In the data rows, 128 means zero.
Here are some rows, each followed by its group. Groups can overlap.
[120 151  85 148 109 141 120 134 111 148 108 120 135 113  91 107  81 119
 165 127 137 135 141 116 143  91 119 191 132  99  62 137 119 131  96 111
 152 134 108 142 146 170 164 160 130 142 167 145  99  98  93 140 108  94
 129 127  85 161 132 108 115 117 158 166] q700
[127 135 146 101 156  67 125 147 148 164 142 150 143 142 122 123 122 151
 119 179 132 106 166 150  96 170 183 106 122  96 101 171 146 141 162 169
 106  96  86 185 148 121 138  86 107 149 115 151 151 165 136  66 129 156
 115 171 151 135 156 190 173 168 131 116] q989
[123 116 183 139 129 125 135 134  92 120 170 172 125 101 166 121 117 103
 116 141  84 124 110 110 188 132 136  90 119 174 135 116 103 106 123  90
 137 164 169 106 143  76 127 102 137 134 133 145 131 103 133 129 161  96
 175 113 137  95 130 141  92 111 134  70] q709
[125 119 144 134 145 128 135 133 109 100 140 147 146  91 165 106 174 100
 102 118  96 116  88  85 155 119 113 100 107 179 173 105 114 123 115 108
 118 141 157  83 135  94 110 125 130 123 109 100 151  95 150 158 192 142
 125  88 161  78 123 105 130 100 122  88] q381
[110 139 112 154 111 157 121 116  85 136 120 155 127 102 118 112  77 108
 160 122 121 131 132 122 142 111 116 164 146 133  92 101 108 121  93 103
 159 144 121 125 140 152 147 141 113 136 159 152  95 100  94 152 114 105
 141 120  96 138 143 116  91 104 163 139] q700
[151 117 106  75 136 132 169 149 155 118 113  98  99 160 101 128 147 125
 130 138 159  66 113 149 159 152 132 115 134 122 130 155 154 157 165 179
  96 108 145 142 126 169  83 130 173 115  92 121 172 131 170 123 110  92
 115 131 150 116 128 129 124 126  85 147] q880
[109 144 115 164 104 156 122 113  94 144 136 152 134  91 118 116  84 108
 139 119 119 167 121 109 110 114 123 149 136 126 108  94 105 111  93  91
 161 137 104 119 143 135 147 143 103 135 169 149 104 106  95 158 124  94
 145 122  98 140 133 100  91 110 182 144] q700
[124 125 133 122 149 136 136 127 119  90 124 139 150  95 158 103 185  98
  92 102 105  98  90  91 156 113 100 118  95 181 176  92 118 124 104 111
 128 121 143  85 129 126 106 131 123 114  99  88 154  76 153 175 193 152
 119  82 159  60 127 109 121  90 121  76] q381
[150 106  96  71 128  88 144 151 179 101 123  71  99 165 100 130 177 142
 104 128 149  72 104 133 148 145 135  83 123 112 142 169 157 174 176 199
  81  84 159 140 114 126  60 140 175 114  86  81 195 144 190 103 135 110
  74 122 178 123 114 122 129 157  65 144] q880
[107 112 162 150 105 117 113 134 111 117 189 162 117  84 182 149  97 121
  82 133  83 137 135  91 144 130 130  75 129 158 134 118  93 122 129 110
 135 146 159  95 146  47 135 109 113 120 154 104 125  82 125 141 185  62
 118 101 142  97 137 129  86 102 154  82] q709
[178 181 110 113 177 110 165 176 121 186 145 110 172 138  78 101  83 125
  94 168 184 131 164 189 119 101 146 162 102 104 101 166 177  95 156 149
  84  85  80 172 172 178 154 154 160 185 111 175 115 157  85  93 105 140
 158 185 143 163 163 156 105 174 126 148] q201
[ 87  86 147 163  80 146  75  75 153 124 112 129  95 159 163 184 133 175
 168 105 106 139 171 116 116 141 126 115 178 109 109 114  90 137 122 123
 182 186 145 128  79 109 150 110  79  94 172 102  89 138 139 125  93 122
 142 118  71 157  77 123 158 123 134 137] q584
[198 207 112 115 169  77 124 173 116 172 175 107 186 128  84  96  72 121
  56 170 177 191 136 195  27  97 117 160  75 107 107 147 193  77 146 169
  88  72  62 170 162 159 176 155 156 185  95 154 128 194  94  55 139 158
 137 186 167 156 193 170 121 195 127 166] q201
[ 91  94 151 166  87 149  88  89 133 136 126 137 108 143 158 173 114 163
 145 116 103 130 165  97 128 129 132  99 177 120 122 122  87 128 131 116
 173 175 149 111  96  90 140 122  82 102 165 112  91 128 128 127 102 112
 135 113  80 174  71 120 126 119 150 136] q584
[101 129 113 155 108 161 118 100 100 106 108 160 117  98 120 108 107 107
 161 101 119 157 120 113 107 105 104 158 146 137 121  80 100 117  78  82
 162 141 120 102 125 112 144 140  95 125 160 137  94 106 110 171 113 129
 138 119 112 124 142  98  89  91 172 137] q700
[110 153  71 154 105 142 120 136 114 149 120 111 140 110  90 114  88 119
 164 121 138 144 125 104 126  96 125 193 125  93  70 137 123 145 103 119
 145 112  93 139 151 176 156 168 118 141 171 133 101  98  85 144 109 112
 103 127  83 169 128  94 128 115 167 168] q700
[135 118 170  97 157  52 130 155 129 150 135 138 153 149 122 116 142 137
 138 184 103 112 152 146 137 193 208  82 114 121 127 178 151 111 173 132
 100 112 131 171 149  74 110  46 147 159  90 171 163 176 150  82 142 177
 136 159 169 138 138 199 168 172  92 111] q989
[110 119 186 155 119 139 126 123 101 123 182 186 130  82 173 133  93 107
 108 131  83 128 128 109 170 140 133 106 127 166 135 102  96 107 110  92
 151 155 137 105 154  77 142 103 113 138 153 135 115  84 106 140 162  81
 163 107 141  94 146 146  75 103 161  70] q709
[162 176 139 140 144 151 138 131 104 119 175 137 181  78 145 101 118  88
  73 123 121 183  93 120  87  83  79 154  78 172 150  87 146  67 100 100
 126 116 102 107 154 127 158 145 134 153 114 130 115 125 102 134 182 141
 151 115 146  95 169 128  87 130 136 109] q150
[164 137  84  68 141 125 177 154 157 122  95  85  90 157  86 121 132 122
 113 137 189  74 115 158 134 125 117 139 117 117 131 153 157 167 168 177
  88  95 124 141 131 185  81 153 168 112  88 126 167 132 160 121 112 112
  97 139 149 120 150 130 132 128  87 147] q880
[132 120 153 101 159  84 148 148 138 154 133 138 143 151 110 117 134 138
 151 168 123 103 151 141 148 186 193 112 126 108 116 173 141 128 153 142
 104 109 113 175 155 103 112  67 139 153 112 173 156 163 141  89 115 149
 146 162 152 141 131 176 147 159 109 117] q989
[169  95  80  34 149  97 182 161 192 132 117  57  91 190  87 131 179 154
 128 155 192  84 128 141 129 194 156 114 108 110 136 188 174 188 202 193
  68  85 132 172 116 139  35  91 177 106  74 123 210 166 225 118 105  95
 104 159 184 125 122 136 116 160  19 144] q880
[183 197 102 120 172  86 142 186 117 179 152  92 183 129  74 103  72 123
  94 174 188 153 145 176 106  93 138 175  89  93  98 164 192  93 146 153
  89  87  76 176 172 159 165 165 184 189 119 178 118 168  65  77 108 130
 134 181 136 176 160 150 129 188 124 161] q201
[161 175 142 141 144 143 130 141 116 114 190 126 188  79 151 109 125  92
  62 126 113 189  93 113  71  85  79 150  68 164 147  89 152  76 102 111
 115 106  93 116 158 119 169 144 123 154 119 117 124 123 103 134 195 132
 134 116 152  85 174 130  95 127 141 110] q150
[105  91 103 135 103 149 104  96 179  71  82  96  74 153 152 180 163 164
 157  82 131 150 106 117 108 142 109 101 165 117 182 120 121 174 142 137
 123 154 178  94  72 143  88 158 119  83 117  82 124 142 143 154 109 152
  60 107 126 130  95  84 178 126 102 153] q189
[ 81  86 138 168  75 161  65  71 164 126 110 129  93 159 163 194 137 188
 155 102 106 151 180 112 100 133 119 123 189  91 108 112  92 148 111 128
 178 177 132 125  73 103 156 126  59  88 182  90  80 139 133 127  84  97
 119 122  77 162  82 113 161 118 153 149] q584
[117 109 177 127 142 114 147 136 114 168 151 176 127 137 142 124 104 131
 140 159 110  75 169 153 181 173 185  89 158 130 111 147 111 127 148 132
 129 143 138 144 146 112 123  82 124 141 130 153 123 124 118 105 119 108
 169 144 135 124 132 167 101 134 137  89] q989
[123 138 129 136 148 163 150 120  98  96 113 160 153  74 155  99 147  84
 110 109 111 117  90  96 146 110  94 139 108 188 177  81 109 113  98  88
 130 133 134  81 137 148 116 135 107 119 110 120 134  76 133 195 179 174
 138  87 144  68 147  98 101  75 134  87] q381
[ 92  95 154 165  89 158  89  78 134 129 116 145 103 147 165 176 115 160
 155 114 108 132 171 120 133 136 127 110 181 116 111 117  91 128 124 114
 180 187 148 118  88 111 146 107  81  98 169 120  89 128 125 133  95 120
 153 122  72 151  90 123 135 115 138 126] q584
[ 78  84 142 169  68 147  56  70 164 126 114 121  94 164 162 188 138 194
 168  99 103 142 187 119 106 139 127 113 189  88  99 122  95 154 113 148
 178 176 140 139  72 100 163 112  69  83 183  77  78 138 130 112  88  90
 102 113  72 163  80 116 168 123 149 159] q584
[102  95 101 137 101 153 100  95 163  76  81 111  76 146 156 172 148 157
 169  82 131 141 107 120 115 141 107 113 166 120 176 115 115 172 134 130
 136 158 175  94  75 140  97 154 123  85 126  86 117 131 131 149 107 149
  68 114 122 137 101  89 174 124 107 152] q189
[120 136 132 137 148 168 146 117 100  92 113 158 154  80 154 100 152  85
 108 108 107 121  88  92 149 108  92 142 109 184 172  81 110 114  92  90
 132 140 139  79 137 143 118 135 107 118 116 121 133  78 129 194 177 176
 139  89 144  70 140  96 108  75 136  91] q381
[ 96  98 150 162  93 169  95  82 140 133 124 143  92 149 156 170 117 156
 163 110 107 145 162 126 136 145 126 103 182 117 117 117  89 135 113 117
 176 191 156 119  93 110 142 121  85  98 176 111  91 128 126 130  94  96
 150 120  77 151  94 116 139 112 152 131] q584
[ 85  83 145 159  74 140  67  74 159 124 116 128 100 161 166 188 139 181
 164 103 106 144 175 112 102 138 128 105 177 103 115 117  94 141 123 124
 181 182 139 126  75 102 151 111  76  89 172  96  91 142 143 125  92 127
 134 117  77 157  70 120 153 125 138 141] q584
[106  96  70 117 108 147 105  95 193  67  64  82  83 156 133 162 190 170
 167  74 152 149 104 111  96 130 100 140 150  98 172 122 132 192 123 158
 117 124 149 108  71 142  96 161 128  78 114  70 133 142 161 153 103 155
  47 113 134 127  96  70 189 120  92 177] q189
[134 132 149 133 152 135 141 130  89 114 137 149 145  95 158 101 164  83
 122 109 102  83  67 107 171 113 103 113  92 186 169  95 119 113 103 105
 134 133 148 102 139 122 118 123 143 128 100 115 155  94 139 156 181 148
 153  87 140  72 130 118 112  93 136  81] q381
[ 95  87 106 138  78 135  80  85 188  90  63  80  65 181 143 194 153 191
 189  77 130 129 131 121 124 152 121 123 174  96 148 129 118 184 137 156
 153 148 180 118  65 149 114 153 136  76 138  69  97 135 136 126  88 143
  58 108 101 161  71  96 208 143  99 167] q189
[112 109  97 126 124 171 127  99 156  72  76 115  98 136 136 142 175 136
 147  81 144 135  96 117 120 122  98 142 145 127 173 104 121 160 108 123
 130 134 142  91  86 167 105 160 117  91 120 100 125 122 139 172 109 160
  96 114 128 112 113  88 169 103 114 150] q189
[112 107 172 138 124  94 118 147 105 129 186 152 141  95 170 123 130 120
  96 157  66 147 128  97 132 144 147  80 100 169 146 126 114 115 143  99
 115 132 152 118 143  41 123  91 107 137 125 128 143 111 142 124 185 101
 141 116 161  85 147 160 128 128 131  75] q709
[ 78  79 143 168  66 143  52  69 168 130 120 124  92 159 166 192 140 197
 160 102 101 145 184 116  93 140 132 105 190  88 103 120  91 154 115 147
 185 170 138 134  71 102 163 115  74  85 181  76  85 142 131 110  97  90
 103 118  79 163  78 121 172 132 150 153] q584
[159 164 135 139 135 162 153 132  84 126 162 145 165  83 134  92 116  84
  87 133 126 158 104 138 129  78  89 146 108 168 128  98 134  70  96  97
 127 120 107 103 154 145 145 141 146 152 125 162 121 113  95 141 164 139
 154 116 127  97 154 124  55 114 132 112] q150
[ 91  88 147 159  82 153  80  79 141 130 116 137 102 154 165 180 121 168
 145 111 107 136 174 119 122 140 125 103 183 114 114 119  88 131 129 117
 175 186 145 117  83 110 144 105  81  93 170 113  92 136 133 133  95 121
 150 120  75 152  81 124 134 120 133 130] q584
[167 102  91  50 150 118 190 155 169 133 115  77  89 173  91 128 161 141
 136 150 187  79 127 146 147 180 141 120 114 124 137 173 161 175 184 172
  84 103 136 156 123 151  44 102 178 107  85 132 198 148 203 130 100  90
 119 150 162 125 124 131 113 142  39 131] q880
[115 126 135 128 142 141 129 122 110  86 118 145 146  98 159 113 180  98
 101  98 108  95  87  99 170 114 101 122 104 176 172  93 116 127 100 108
 135 116 156  81 125 129 116 127 128 112 108  93 145  78 144 179 182 179
 120  81 150  65 128 105 118  84 124  81] q381
[153 162 145 144 133 160 138 130 102 115 175 143 170  78 145 104 111  89
  81 124 113 181  97 122 108  90  84 145  96 172 146  86 131  76  92  98
 134 124 105 105 150 112 152 136 125 148 129 133 120 110 105 144 177 128
 159 109 135  86 161 120  67 116 143 104] q150
[150 107  92  75 130 101 147 141 167 105 115  71  92 168 102 131 172 145
 114 124 155  68 103 139 155 145 131  90 130 118 144 163 155 172 168 189
  87  92 163 135 110 131  57 139 181 111  88  85 189 136 188 108 127 121
  74 120 163 118 110 123 141 149  66 140] q880
[116 152  85 153 103 142 119 131 110 143 110 122 137 111  92 107  77 117
 168 122 136 147 140 110 137  89 119 190 134 103  60 132 117 133  90 113
 152 139 107 144 145 173 163 155 126 141 168 144  95 102  94 142 103  87
 129 125  85 164 127 104 107 115 161 169] q700
[ 90  91 146 165  83 158  79  78 139 130 115 140 105 147 165 181 119 166
 161 111 105 132 177 117 120 135 122 117 181 114 106 113  90 131 117 119
 179 190 142 122  86 107 150 113  70  92 176 112  83 129 123 135  95 113
 144 122  72 157  87 121 139 118 139 131] q584
[ 86  87 144 164  73 143  64  70 159 124 111 127  99 165 164 191 135 180
 166 100 106 144 173 110 105 135 123 114 178  96 109 115  91 144 121 127
 185 185 136 128  76 109 155 110  73  89 178  97  87 137 138 127  90 117
 133 119  74 163  73 116 159 125 138 146] q584
[174 171 112 105 170  93 171 186 130 188 137 104 163 150  64  99  83 130
 104 180 181 116 174 188 123 114 163 159 104  91  95 181 173 117 165 158
  75  77  74 183 178 170 155 144 154 178 120 171 120 161  91  91  93 159
 149 183 139 170 160 158 112 176 131 138] q201
[132 136 137 130 157 136 143 129  93 107 125 149 150  87 148  95 162  84
 114 110 106 105  75 102 148 103  94 128  93 180 172  93 116 117  97 103
 126 130 133  96 138 121 115 129 134 123  97 114 155  93 143 167 182 152
 136  85 145  70 133 109 111  93 134  87] q381
[158 171 139 140 142 154 146 140  88 128 167 142 161  87 139 100 105  87
  84 130 131 148 108 137 118  86  96 147  97 168 132 104 137  81 111 105
 120 121 110 108 153 137 148 146 142 149 121 156 119 118  94 132 167 139
 151 126 132 105 164 133  85 125 135 108] q150
[119 129 171 117 146  77 124 142 130 147 134 152 156 132 122 122 137 131
 132 160 106  96 144 130 148 155 187 120 116 107 120 158 138 121 137 132
 112 106 111 167 156 100 138  76 140 157 117 169 144 148 120  83 132 145
 138 150 147 142 130 174 152 158 134 117] q989
[132 122 173  95 160  43 128 161 133 147 137 137 151 151 125 120 143 141
 130 179 105 118 155 145 133 194 210  81 111 116 128 177 154 110 171 138
  98 110 125 174 154  70 111  41 141 162  88 169 162 176 153  81 149 172
 127 160 175 137 141 199 173 179  96 114] q989
[185 185 137 103 188  77 144 173 133 179 161 117 196 157  85  96 105 130
  85 180 173 163 171 201  65 145 166 160  90  97 118 156 196  76 159 158
  87  69  51 186 167 156 160 108 155 189  95 181 123 193 104  76 103 168
 162 197 175 155 175 190 125 196 120 150] q201
[117 150  82 153 103 145 116 130 110 144 106 120 140 113  94 111  81 120
 167 121 133 149 141 114 137  87 116 191 138 102  59 134 118 130  89 107
 155 137 106 146 142 170 166 155 125 144 168 147  95  98  94 141 105  84
 126 122  86 161 130 104 108 114 160 167] q700
[ 82  85 142 165  75 147  64  73 163 121 111 129  96 159 164 192 134 184
 168 101 107 147 176 111 102 137 120 116 181  95 111 115  90 144 117 129
 183 181 136 125  71 106 152 113  68  86 177  91  88 138 139 128  88 117
 131 117  75 164  73 119 162 125 140 145] q584
[ 95 104  77 138 102 148  90  84 174  66  62  94  94 146 133 152 177 161
 196  69 135 141 100 105  97 124  98 160 151 101 167 108 122 177 102 141
 141 124 142 106  72 144 116 163 125  82 129  72 109 132 137 161 101 171
  53 104 115 139  99  74 194 117 116 184] q189
[ 88  87 104 145  78 136  78  94 186  79  80  84  86 165 145 194 148 174
 153  82 123 151 130 101 103 141 118 110 169 107 165 127 105 171 146 141
 153 148 178  97  73 149 110 158 112  81 129  72 103 130 144 144 102 164
  62  99 106 161  61  89 176 130 117 170] q189
[109 117  96 135 122 170 116  94 149  78  72 121 107 128 140 136 167 133
 160  82 133 139 105 109 113 115  95 151 150 125 173  97 116 154 100 118
 139 131 139  97  89 158 113 155 107  92 126 101 114 122 128 172 109 162
  94 106 120 122 117  84 168 101 126 154] q189
[109 107 190 149 124 136 135 128 109 125 186 184 129  88 181 142 116 110
 108 136  80 130 120  99 172 139 136  93 115 165 137 107  95 111 116  93
 143 161 148 103 148  66 135 109 116 134 149 132 121  92 121 131 161  63
 162 109 133 100 129 139  75 101 157  65] q709
[137 119 174  88 165  53 150 160 146 165 136 132 152 167 109 121 149 143
 139 186 117 106 167 158 142 207 226  84 115 102 131 191 155 122 181 146
  91 102 117 182 153  95 107  48 144 160  87 173 168 188 152  72 124 175
 139 174 167 150 132 200 176 183 105 113] q989
[118 115 183 141 136 126 139 140 100 145 184 166 136 106 163 125 110 109
  98 154  81 144 122 113 147 144 145  88 119 164 140 116 113 112 137 102
 127 149 147 118 146  77 125 109 100 141 131 140 131 110 127 118 158  77
 166 122 144  98 143 152 113 120 160  68] q709
[130 121 177  92 172  68 146 158 138 170 140 151 170 163 115 112 132 144
 140 191 114 117 189 166 113 219 225  94 121 112 122 180 156 111 179 147
  97 110  98 184 156 109 122  39 121 163  88 183 153 184 149  86 116 184
 154 186 171 140 150 209 169 175 110 117] q989
[190 202 110 117 165  84 131 167 114 173 172 109 176 131  85  96  69 117
  63 169 175 180 140 195  41  96 116 162  85 107 104 152 189  86 147 163
  91  78  69 168 158 159 169 158 158 183 102 158 127 186  91  64 129 164
 138 188 157 155 189 164 119 188 131 160] q201
[ 69  83 135 172  68 144  48  65 178 128 104 118  89 162 156 196 147 195
 176  88 107 156 179 110  81 129 120 134 184  79 103 116  94 159 109 138
 185 170 121 138  68  97 164 127  57  86 189  75  77 140 136 121  78  98
 110 119  72 168  76 109 186 126 158 156] q584
[143 152 146 141 133 159 163 143  78 129 141 151 139  93 121 101 106  78
 100 133 125 142  89 127 153  94 108 135 115 158 134 112 116  96 104  89
 123 137 127 101 157 134 134 145 145 149 134 166 137 110 103 137 150 117
 167 128 123 113 150 124 104 105 153 103] q150
Which 3 other groups have their centres nearest to the centre of group q700, nearest first?
q150 q584 q709
Which 5 groups are nearest to each row below, nearest first, going by the average distance to the group's rows?
[119 129 131 137 141 142 133 125 107  80 123 153 146  77 162 106 166  96
 107 106 107 116  92  91 138 105 101 128 105 176 176  90 108 123 101 101
 122 128 141  71 137 119 125 135 121 116 112 108 138  80 131 177 188 176
 113  89 157  74 141  99 117  82 133  99] ~ q381 q150 q709 q700 q189
[ 97  85 111 139  86 137  88  86 187  65  78  89  69 163 157 192 170 175
 151  70 132 144 114 117 108 141 112 103 169 104 174 119 119 174 145 147
 143 140 181  93  61 153  96 162 122  77 122  62 117 128 138 144 109 166
  52 103 122 142  79  91 175 133 108 159] ~ q189 q584 q880 q381 q700
[157 106 104  55 144 129 189 152 179 125 115  91  98 177  93 138 164 146
 124 147 181  77 136 151 153 180 148 126 126 113 126 172 157 172 183 183
  89  89 129 159 123 182  65 106 167 110  91 139 177 140 189 120  94  94
 125 156 166 113 130 142  99 134  53 139] ~ q880 q989 q189 q201 q381
Group q700 spreads out most along one direction. Which 3 other groups' directions of most spread are closest to that one, closest first?
q584 q189 q201
Which 3 other groups have their centres nearest to the centre of group q189, nearest first?
q584 q700 q880
Which 3 other groups have their centres nearest to the centre of group q201, nearest first?
q989 q150 q700
Which 4 groups are nearest to each row below, nearest first, going by the average distance to the group's rows?
[132 120 170  98 156  54 132 156 125 147 136 139 152 148 123 117 138 135
 136 178 104 113 153 145 137 191 207  81 117 121 127 177 154 111 169 132
  99 113 133 171 148  73 110  46 143 160  91 171 164 172 150  85 140 176
 138 158 167 140 137 195 164 173  98 111] ~ q989 q880 q709 q201
[147 152 145 137 139 162 161 138  79 125 138 148 140  88 125 100 108  80
 106 128 124 137  92 130 151  92 107 136 115 163 133 108 113  92 101  83
 126 134 129 101 160 135 135 143 141 148 131 167 131 108  96 143 150 122
 167 117 120 111 154 117  95 101 148 103] ~ q150 q381 q709 q700
[ 97  89 101 134  94 135  90  88 183  57  75  92  83 153 152 174 188 160
 149  66 136 143  97 113 112 130 109 109 157 112 186 115 119 173 130 139
 144 131 172  86  63 154  97 163 122  81 116  61 126 131 150 152 122 176
  64 102 131 129  83  84 174 128 109 160] ~ q189 q584 q381 q880
Group q201 spreads out most along one direction. Which 3 other groups' directions of most spread are closest to that one, closest first?
q150 q709 q989
Group q150 spreads out most along one direction. Which 3 other groups' directions of most spread are closest to that one, closest first?
q201 q709 q584
Which 5 groups are nearest to each row below, nearest first, going by the distance to the group's nearest row?
[ 82  90 156 176  89 146  86  94 148 144 144 142  99 141 162 186 118 168
 128 117  94 145 166  95 116 134 141  83 178 115 127 127  82 132 137 120
 172 176 144 112 100  72 139 127  69 100 171  96  98 134 129 117 110  88
 127 112  79 175  64 117 132 125 173 125] ~ q584 q189 q709 q700 q989
[ 92  95 146 166  85 161  86  75 137 134 113 141 100 146 163 180 116 165
 161 110 105 129 175 114 124 138 126 116 181 120 108 117  90 131 118 119
 182 187 143 120  89 107 150 110  74  93 177 114  83 128 121 133  93 111
 146 121  75 156  90 122 134 114 144 130] ~ q584 q700 q189 q989 q709
[103 115  94 134 119 170 118  95 152  75  69 118 105 132 135 140 168 139
 159  78 138 145 102 114 108 117  97 151 150 121 172  97 117 155  97 118
 136 129 136  98  85 156 110 160 108  92 125  96 113 120 135 171 110 163
  90 111 124 117 113  86 170 100 124 158] ~ q189 q700 q381 q584 q880
Which 4 groups are nearest to each row below, nearest first, going by the distance to the centre of the group?
[122 109 191 142 133 124 145 139 102 139 185 173 124 111 166 124 123 110
 107 145  80 142 118 110 179 140 144  77 128 166 144 125 102 111 129  97
 135 170 169 110 142  69 124 109 123 137 136 139 137 114 130 117 162  68
 168 121 135 109 121 144 106 114 156  69] ~ q709 q381 q150 q989
[168 113  83  56 141 104 170 157 163 122 112  67  86 167  88 128 153 139
 133 138 174  82 108 141 138 161 129 112 120 116 136 178 172 176 178 187
  79 100 149 159 118 132  56 127 189 115  80 114 196 152 198 120 115  97
  97 136 164 127 120 122 137 147  55 151] ~ q880 q989 q189 q201
Which 3 other groups have their centres nearest to the centre of group q584, nearest first?
q189 q700 q709
Which 4 groups are nearest to each row below, nearest first, going by the distance to the group's nearest row?
[100 136 111 158 107 159 115  96  98 107 101 160 119  98 122 110  99 109
 165 102 115 161 121 116 103 104 107 167 143 139 118  77 102 117  78  80
 165 140 115 109 121 110 145 138  88 124 161 134  92 103 109 171 113 119
 135 116 112 131 142 101  90  93 171 147] ~ q700 q150 q189 q584
[169 137  76  58 138  80 146 159 162 117 103  65  93 159  84 124 135 131
 116 144 175  76 101 156 111 123 124 121 109 104 127 179 176 172 181 204
  78  79 135 155 130 153  87 153 180 118  74 105 186 153 174  96 129 132
  73 138 158 130 140 139 162 150  89 166] ~ q880 q989 q201 q189
[133 135 129 126 154 137 143 130  96 103 122 148 150  89 150  98 164  89
 116 109 108 107  77  96 143 103  93 128  93 177 176  91 120 115  97 105
 122 124 133  95 136 114 114 130 130 122 101 110 156  94 146 169 183 157
 129  88 147  68 133 107 115  92 132  88] ~ q381 q150 q709 q700
[157 121 101  82 144 133 177 146 144 122 108 106  96 147 103 120 143 117
 130 130 167  73 111 138 156 136 118 132 125 132 142 142 142 157 150 151
  98 115 134 132 125 151  70 134 169 115 100 129 173 123 169 142 115  97
 130 131 147 115 125 116 115 119  80 128] ~ q880 q189 q989 q381
[ 98  91 103 136  95 134  90  85 180  58  76  97  85 155 151 173 182 157
 149  68 132 142 101 113 114 130 109 114 160 107 183 114 119 167 129 138
 146 132 172  88  63 156  97 164 121  83 121  66 122 128 146 146 117 179
  68 104 129 128  84  88 173 125 108 161] ~ q189 q584 q880 q381
[167  95  89  34 146 106 188 159 189 134 115  64  85 188  87 132 172 152
 136 150 188  83 131 143 139 193 151 114 114 113 141 191 172 187 198 187
  74  94 139 167 116 142  28  93 179 104  78 127 210 161 220 122 100  93
 110 156 176 122 123 135 112 154  21 143] ~ q880 q989 q189 q201
Which 3 other groups have their centres nearest to the centre of group q381, nearest first?
q150 q709 q700
Group q989 spreads out most along one direction. Which 3 other groups' directions of most spread are closest to that one, closest first?
q709 q880 q381
Which 3 other groups have their centres nearest to the centre of group q150, nearest first?
q381 q709 q700
Group q584 spreads out most along one direction. Which 3 other groups' directions of most spread are closest to that one, closest first?
q189 q150 q700
Which 5 groups are nearest to each row below, nearest first, going by the distance to the centre of the group?
[ 92  88 101 140  83 136  78  80 188  68  74  92  69 163 152 194 169 177
 159  68 132 147 117 117 102 140 113 113 169  99 175 117 113 178 138 146
 152 142 179  92  60 150 104 162 114  76 134  63 111 133 139 143 103 163
  52 106 118 146  82  88 184 134 111 161] ~ q189 q584 q880 q700 q381
Group q381 spreads out most along one direction. Which 3 other groups' directions of most spread are closest to that one, closest first?
q189 q709 q880
Group q880 spreads out most along one direction. Which 3 other groups' directions of most spread are closest to that one, closest first?
q989 q709 q381
